One turn moves every row onto another: examples first, then more rows asked:
q89: .10 .02 .19 -.31 .06 -.06 .00 .02 .47 -.14 -.10 -.20 .26 .04 -.17 -.09
 .01 -.01 .13 .18 .06
q87: .12 .03 .27 -.31 .08 .02 -.06 .05 .34 .04 -.16 -.16 .24 -.01 -.13 -.10
 -.11 -.02 .07 .11 .17
q412: .09 .02 .16 .02 -.11 .06 .14 .01 .30 -.12 -.12 -.12 .24 .02 -.29 .02 .11
 .07 .03 .18 .09
q696: .00 .13 .02 .03 .05 -.04 -.10 -.10 .14 -.07 -.06 -.24 .21 -.15 -.02 -.03
 .00 .02 -.04 .02 .16
q962: .00 .02 -.02 .01 .12 -.11 -.05 -.06 .23 -.25 -.08 -.18 .16 -.07 -.11
 -.07 .01 .18 -.07 .08 .06
q364: .08 .07 .22 -.31 .09 -.04 .05 .03 .30 -.04 -.15 -.17 .36 -.04 -.22 -.04
 .03 .01 -.08 .20 .12
q465: .16 .15 .24 -.17 -.09 -.02 -.02 -.14 .21 -.09 .08 -.17 .17 -.01 -.07
 -.11 .00 -.11 .07 .12 .11
q17: -.05 -.02 .09 -.11 -.11 .13 .12 .03 .42 -.14 -.07 -.33 .19 .02 -.15 .00
 -.13 .03 .15 .10 .11
q45: .12 .07 .19 .01 -.08 .06 .11 .07 .20 -.04 -.16 -.08 .21 .01 -.22 .03 .03
 .06 -.07 .14 .23
q780: .19 .01 .18 .00 -.09 .05 .13 .00 .28 -.09 -.21 -.05 .16 .10 -.17 -.03
 .05 .01 .08 .13 .16
q120: .11 .06 .07 -.02 .05 -.09 -.08 -.12 .12 -.25 -.11 -.13 .10 -.04 -.06
 -.15 -.02 .04 .12 -.05 .08
q765: .02 .04 .29 -.30 .10 -.01 -.02 .09 .31 -.08 -.04 -.22 .31 -.08 -.28 -.10
 .02 .05 .01 .18 .17
q956: .03 .13 .01 .02 .02 -.04 -.11 -.10 .16 -.04 -.04 -.23 .21 -.16 -.02 -.08
 .00 .05 -.05 .06 .14
q681: -.07 -.04 .08 -.28 .15 .10 .10 -.16 .28 -.19 -.05 -.15 .11 .05 -.17 -.18
 -.03 -.11 .14 .06 .05
q591: -.13 .05 .02 -.26 .09 -.05 .17 -.07 .23 -.22 -.09 -.35 .19 .00 -.16 -.06
 -.19 .13 -.04 .10 .15
q136: -.05 .20 -.03 -.20 .02 -.04 -.03 -.16 .25 -.13 -.08 -.19 .20 .12 -.30
 .05 -.09 .08 .09 .04 .11
q959: .06 .14 .12 -.10 -.11 .03 .11 .00 .22 -.05 -.22 -.27 .21 .08 -.13 .06
 -.14 .05 .03 .08 .31
q82: -.01 .12 .06 -.30 .12 .00 .13 -.13 .06 -.20 -.13 -.08 .20 .03 -.27 -.10
 -.02 -.04 -.04 .06 .12
q100: .03 -.06 .15 -.01 .18 .01 -.01 -.13 .08 -.14 -.16 -.13 .13 -.12 -.10
 -.23 .03 .11 -.04 .04 .14
q175: -.08 .09 .10 -.28 -.05 .02 .21 -.17 .13 -.17 -.06 -.35 .25 -.08 -.20
 -.16 -.08 .00 .09 .10 .10
q838: -.04 .02 .18 -.12 -.11 .14 .25 -.06 .19 -.10 -.16 -.29 .32 -.06 -.25
 -.03 .02 .01 .00 .16 .16
q689: .03 -.13 .21 -.11 .19 -.02 .09 -.16 .36 -.14 -.11 -.15 .16 .12 -.15 -.02
 -.06 .13 -.09 .16 .05
q737: -.02 .03 -.01 .01 .14 -.11 -.04 -.07 .20 -.28 -.08 -.19 .18 -.07 -.12
 -.03 .01 .14 -.05 .03 .06
q556: -.20 .09 .03 -.19 .14 .09 .00 -.10 .30 -.06 .06 -.30 .19 -.04 -.24 -.04
 -.03 -.02 .02 .11 .16
q748: -.12 -.02 .06 -.22 .04 .04 .15 -.19 .29 -.10 -.14 -.37 .18 .04 -.13 -.10
 -.20 .09 .13 .06 .11
q541: .14 .08 .28 -.25 .08 -.06 -.04 -.03 .33 .01 -.21 -.21 .26 .07 -.18 -.09
 .01 .03 .10 .16 .25
q747: .14 .16 .24 -.20 -.08 -.01 -.01 -.07 .15 -.11 .11 -.13 .22 -.07 -.11
 -.07 -.05 -.07 -.03 .11 .07
q2: .09 -.03 .19 .01 -.07 .12 .02 .12 .39 -.08 -.05 -.14 .09 .02 -.15 -.04
 -.05 .03 .12 .10 .18
q992: -.02 -.10 .27 -.07 .20 .00 .06 -.16 .31 -.08 -.08 -.20 .18 .07 -.19 -.03
 -.01 .16 -.11 .18 .15
q877: .01 -.06 .15 -.01 .18 .02 .00 -.14 .06 -.15 -.17 -.15 .15 -.12 -.09 -.18
 .04 .06 -.01 -.01 .14
q343: .12 .15 .24 -.17 -.13 -.03 -.04 -.12 .22 -.14 .13 -.18 .21 -.04 -.17
 -.06 -.03 -.03 .08 .11 .04
q986: .11 .03 .23 -.30 .02 -.04 -.01 -.02 .37 -.09 -.17 -.15 .32 .04 -.29 -.05
 -.04 .10 .13 .13 .02
q403: .14 .08 .06 -.03 .03 -.11 -.09 -.11 .13 -.24 -.11 -.11 .09 -.04 -.06
 -.19 -.01 .08 .10 .00 .09
q471: .08 -.05 .15 -.05 -.04 .09 .11 .17 .34 -.21 -.01 -.09 .14 -.02 -.19 -.04
 .01 .02 .01 .14 .09
q806: .02 .14 .05 -.29 -.05 -.08 .15 -.13 .16 -.24 -.11 -.29 .15 .05 -.12 -.14
 -.17 .02 .15 .04 .14
q672: -.05 .10 .06 -.26 .17 .02 -.05 -.02 .19 -.14 -.05 -.14 .06 .07 -.17 -.08
 -.19 .00 .03 -.01 .25
q264: -.01 -.01 .07 -.03 .03 .04 .01 -.17 .14 -.18 -.05 -.18 .24 -.19 -.12
 -.14 .09 -.01 .05 .02 -.06
q203: .10 .03 .14 -.18 -.11 .01 .23 -.02 .22 -.31 -.23 -.17 .18 .12 -.22 -.06
 -.05 .04 .14 .09 .13
q684: .02 .00 .08 -.03 .00 .04 .00 -.18 .15 -.15 -.05 -.15 .24 -.19 -.12 -.21
 .08 .03 .05 .06 -.06
q648: -.08 .00 .15 -.26 .13 .01 .19 -.13 .14 -.14 -.17 -.32 .13 .01 -.13 -.20
 -.15 .06 .04 .07 .25
q997: .03 -.10 .26 -.09 .17 .01 .01 -.15 .31 -.05 -.12 -.15 .14 .11 -.16 .00
 -.12 .18 -.07 .11 .13
q177: .00 -.05 .03 .04 .08 .04 -.06 -.21 .30 -.04 -.15 -.21 .18 -.07 -.03 -.12
 -.02 .10 .06 .04 .03
q533: .06 -.04 .23 -.01 .00 .14 .09 .13 .29 -.07 -.04 -.14 .12 -.05 -.15 -.10
 .06 -.04 .00 .16 .24
q384: -.06 .12 .08 -.19 .07 .09 .06 -.29 .19 .03 -.15 -.21 .22 .07 -.19 -.09
 .03 -.10 .10 .08 .18
q586: -.03 .03 .13 -.18 .00 .04 .16 .19 .23 -.28 -.05 -.25 .16 -.03 -.19 -.03
 -.10 .04 -.05 .13 .25
q460: -.06 .18 .05 -.25 -.05 .00 .11 -.13 .14 -.04 -.08 -.36 .22 -.05 -.09
 -.08 -.20 .02 .04 .06 .22
q325: .01 -.07 .25 -.15 -.01 .16 .16 .02 .22 -.11 -.16 -.25 .11 .01 -.11 -.17
 -.09 -.06 .13 .08 .28
q397: -.02 -.05 .03 .05 .08 .03 -.06 -.22 .28 -.06 -.15 -.22 .18 -.06 -.02
 -.06 -.02 .06 .09 .00 .03

q806 moves to -> q591
q2 moves to -> q412
Now these:
q465 moves to -> q689
q765 moves to -> q541
q120 moves to -> q737
q962 moves to -> q956
q17 moves to -> q838
q384 moves to -> q681

